In the data rows, 50 means zero.
Some points:
array([66., 52., 44., 46., 56., 47., 78., 47., 62., 34., 17., 50., 43., 46.,
       67., 70., 60., 45., 33., 63., 45., 45., 32., 34., 61., 37., 73., 46.,
       68., 64., 51., 35.])
array([64., 58., 46., 52., 24., 64., 69., 38., 42., 46., 64., 39., 30., 20.,
       15., 25., 32., 61., 23., 67., 47., 68., 66., 50., 38., 39., 77., 69.,
       50., 66., 29.,  8.])
array([56., 35., 55., 48., 44., 42., 47., 57., 36., 50., 54., 39., 59., 62.,
       61., 52., 42., 48., 42., 35., 60., 31., 55., 26., 49., 41., 32., 41.,
       46., 45., 26., 52.])
array([37., 59., 58., 64., 37., 54., 37., 44., 46., 25., 49., 54., 45., 67.,
       50., 50., 59., 61., 34., 45., 53., 47., 46., 39., 49., 40., 61., 55.,
       43., 44., 40., 36.])
array([45., 70., 47., 43., 50., 71., 49., 38., 12., 32., 48., 47., 43., 50.,
       82., 56., 42., 17., 64., 42., 56., 47., 46., 78., 38., 35., 57., 46.,
       52., 48., 65., 59.])
array([46., 99., 40., 50., 26., 43., 53., 39., 44., 50., 84., 54., 54., 90.,
       13., 83., 17., 38., 76., 58., 62., 53., 50., 57., 43., 48., 69., 57.,
       64., 34., 35., 56.])
array([54., 68., 69., 48., 74., 66., 39., 72., 77., 50., 54., 35., 52., 49.,
       61., 52., 52., 60., 36., 63., 76., 28., 39., 58., 58., 36., 39., 69.,
       48., 57., 55., 53.])
array([45., 56., 46., 53., 54., 58., 60., 21., 82., 45., 49., 41., 58., 34.,
       56., 49., 43., 74., 53., 46., 87., 71., 88., 45., 50., 55., 65., 43.,
       55., 62., 38., 41.])
array([54., 53., 61., 45., 53., 50., 36., 56., 47., 82., 50., 30., 58., 54.,
       57., 49., 53., 83., 57., 68., 22., 58., 50., 48., 34., 61., 64., 21.,
       57., 55., 54., 33.])
array([45., 49., 67., 21., 65., 60., 70., 41., 46., 52., 63., 74., 59., 45.,
       59., 39., 70., 18., 66., 63., 47., 36., 45., 42., 65., 62., 56., 48.,
       42., 47., 35., 49.])
array([49., 59., 49., 63., 56., 46., 57., 65., 41., 46., 68., 50., 54., 41.,
       51., 46., 52., 32., 51., 73., 69., 55., 49., 49., 55., 63., 49., 32.,
       56., 44., 48., 48.])
array([72., 47., 62., 39., 56., 54., 25., 36., 52., 42., 54., 60., 54., 50.,
       61., 53., 66., 45., 51., 64., 43., 47., 51., 58., 70., 30., 63., 38.,
       47., 19., 57., 54.])
array([63., 63., 32., 48., 55., 68., 52., 68., 38., 38., 44., 60., 67., 46.,
       38., 49., 41., 80., 42., 41., 51., 60., 55., 31., 60., 39., 43., 17.,
       70., 56., 41., 62.])
array([41., 53., 70., 76., 49., 42., 57., 46., 28., 26., 68., 39., 43., 49.,
       42., 49., 58., 68., 38., 44., 54., 49., 76., 31., 37., 28., 65., 54.,
       44., 60., 58., 60.])
array([34., 55., 50., 40., 51., 53., 50., 37., 72., 65., 35., 82., 43., 64.,
       45., 46., 39., 55., 29., 53., 58., 33., 52., 45., 24., 69., 64., 31.,
       42., 31., 68., 58.])
array([42., 44., 64., 54., 61., 61., 64., 60., 44., 39., 35., 51., 47., 53.,
       60., 50., 61., 44., 72., 68., 40., 45., 64., 53., 51., 59., 28., 51.,
       87., 57., 69., 53.])
array([58., 27., 37., 45., 88., 51., 56., 59., 26., 56., 48., 70., 22., 58.,
       34., 50., 72., 46., 65., 65., 64., 49., 48., 50., 51., 41., 47., 52.,
       46., 45., 44., 57.])
array([38., 51., 40., 56., 64., 42., 52., 43., 54., 55., 59., 55., 40., 72.,
       57., 42., 21., 48., 53., 49., 40., 61., 51., 62., 62., 69., 52., 61.,
       19., 76., 54., 52.])
array([50., 40., 33., 79., 53., 35., 70., 55., 72., 63., 50., 60., 39., 63.,
       63., 36., 65., 70., 67., 44., 47., 41., 46., 52., 75., 54., 59., 61.,
       45., 32., 49., 48.])
array([26., 52., 37., 45., 34., 40., 58., 67., 28., 55., 54., 45., 57., 37.,
       35., 82., 40., 32., 66., 18., 67., 29., 50., 78., 77., 37., 46., 51.,
       55., 47., 53., 25.])
array([64., 45., 44., 31., 27., 57., 57., 53., 49., 88., 40., 70., 34., 45.,
       78., 70., 36., 64., 66., 83., 37., 50., 49., 44., 33., 61., 16., 29.,
       39., 61., 61., 37.])
array([70., 68., 33., 35., 57., 35., 32., 26., 34., 67., 52., 65., 54., 58.,
       63., 51., 53., 27., 31., 49., 50., 54., 54., 40., 68., 46., 56., 67.,
       61., 51., 43., 67.])
array([62., 56., 78., 55., 49., 25., 44., 51., 47., 42., 71., 72., 73., 43.,
        3., 51., 33., 85., 64., 47., 57., 79., 34., 59., 30., 41., 74., 74.,
       39., 51., 47., 50.])
array([54., 37., 58., 63., 51., 55., 64., 46., 60., 36., 68., 41., 41., 53.,
       42., 64., 34., 43., 43., 59., 40., 26., 30., 67., 74., 54., 67., 35.,
       54., 46., 48., 73.])
array([56., 50., 52., 58., 78., 35., 41., 69., 57., 36., 53., 53., 58., 52.,
       65., 45., 49., 44., 50., 33., 25., 60., 74., 56., 50., 49., 45., 24.,
       45., 29., 58., 63.])
array([35., 50., 54., 40., 53., 57., 83., 37., 33., 60., 50., 17., 68., 58.,
       62., 38., 61., 49., 37., 58., 59., 46., 47., 55., 57., 47., 47., 40.,
       29., 53., 60., 58.])
array([55., 68., 44., 57., 55., 28., 42., 49., 62., 47., 39., 35., 44., 44.,
       42., 48., 61., 48., 32., 55., 27., 70., 28., 78., 40., 29., 32., 39.,
       49., 46., 52., 76.])
array([51., 72., 69., 55., 56., 74., 69., 55., 65., 61., 38., 57., 69., 80.,
       24., 59., 73., 16., 39., 41., 63., 46., 63., 63., 54., 35., 63., 42.,
       43., 53., 51., 44.])
array([59., 59., 46., 47., 34., 64., 25., 62., 56., 39., 22., 47., 43., 33.,
       53., 81., 70., 53., 59., 47., 52., 54., 39., 32., 58., 56., 66., 56.,
       28., 41., 57., 62.])
array([66., 59., 70., 20., 29., 39., 58., 55., 42., 41., 57., 43., 44., 47.,
       49., 44., 57., 63., 60., 39., 56., 68., 27., 48., 68., 50., 78., 53.,
       52., 49., 55., 44.])
array([48., 52., 53., 42., 51., 61., 39., 45., 61., 57., 64., 43., 46., 52.,
       54., 42., 53., 51., 44., 31., 69., 67., 20., 44., 71., 28., 35., 38.,
       70., 37., 55., 53.])
array([54., 62., 43., 45., 48., 45., 48., 45., 70., 39., 66., 64., 64., 52.,
       67., 39., 56., 56., 51., 34., 43., 26., 60., 48., 47., 70., 37., 45.,
       39., 64., 61., 44.])
Along one direction, these points spread out more than along any other. Take the direction at right angles to it along which they spread out most. Then take the direction at right angles to both along which they spread out most. Go by this last direction. Where along it does each point below lie, from 0 to 99? 50 is the average, and the first point above lies past it. One standard deviation of the points above along it is 16.
array([26., 52., 37., 45., 34., 40., 58., 67., 28., 55., 54., 45., 57., 37.,
       35., 82., 40., 32., 66., 18., 67., 29., 50., 78., 77., 37., 46., 51.,
       55., 47., 53., 25.]) -> 37
array([62., 56., 78., 55., 49., 25., 44., 51., 47., 42., 71., 72., 73., 43.,
        3., 51., 33., 85., 64., 47., 57., 79., 34., 59., 30., 41., 74., 74.,
       39., 51., 47., 50.]) -> 51
array([50., 40., 33., 79., 53., 35., 70., 55., 72., 63., 50., 60., 39., 63.,
       63., 36., 65., 70., 67., 44., 47., 41., 46., 52., 75., 54., 59., 61.,
       45., 32., 49., 48.]) -> 52
array([37., 59., 58., 64., 37., 54., 37., 44., 46., 25., 49., 54., 45., 67.,
       50., 50., 59., 61., 34., 45., 53., 47., 46., 39., 49., 40., 61., 55.,
       43., 44., 40., 36.]) -> 65
array([45., 70., 47., 43., 50., 71., 49., 38., 12., 32., 48., 47., 43., 50.,
       82., 56., 42., 17., 64., 42., 56., 47., 46., 78., 38., 35., 57., 46.,
       52., 48., 65., 59.]) -> 43
array([41., 53., 70., 76., 49., 42., 57., 46., 28., 26., 68., 39., 43., 49.,
       42., 49., 58., 68., 38., 44., 54., 49., 76., 31., 37., 28., 65., 54.,
       44., 60., 58., 60.]) -> 72
array([38., 51., 40., 56., 64., 42., 52., 43., 54., 55., 59., 55., 40., 72.,
       57., 42., 21., 48., 53., 49., 40., 61., 51., 62., 62., 69., 52., 61.,
       19., 76., 54., 52.]) -> 28
array([51., 72., 69., 55., 56., 74., 69., 55., 65., 61., 38., 57., 69., 80.,
       24., 59., 73., 16., 39., 41., 63., 46., 63., 63., 54., 35., 63., 42.,
       43., 53., 51., 44.]) -> 55
array([54., 37., 58., 63., 51., 55., 64., 46., 60., 36., 68., 41., 41., 53.,
       42., 64., 34., 43., 43., 59., 40., 26., 30., 67., 74., 54., 67., 35.,
       54., 46., 48., 73.]) -> 55
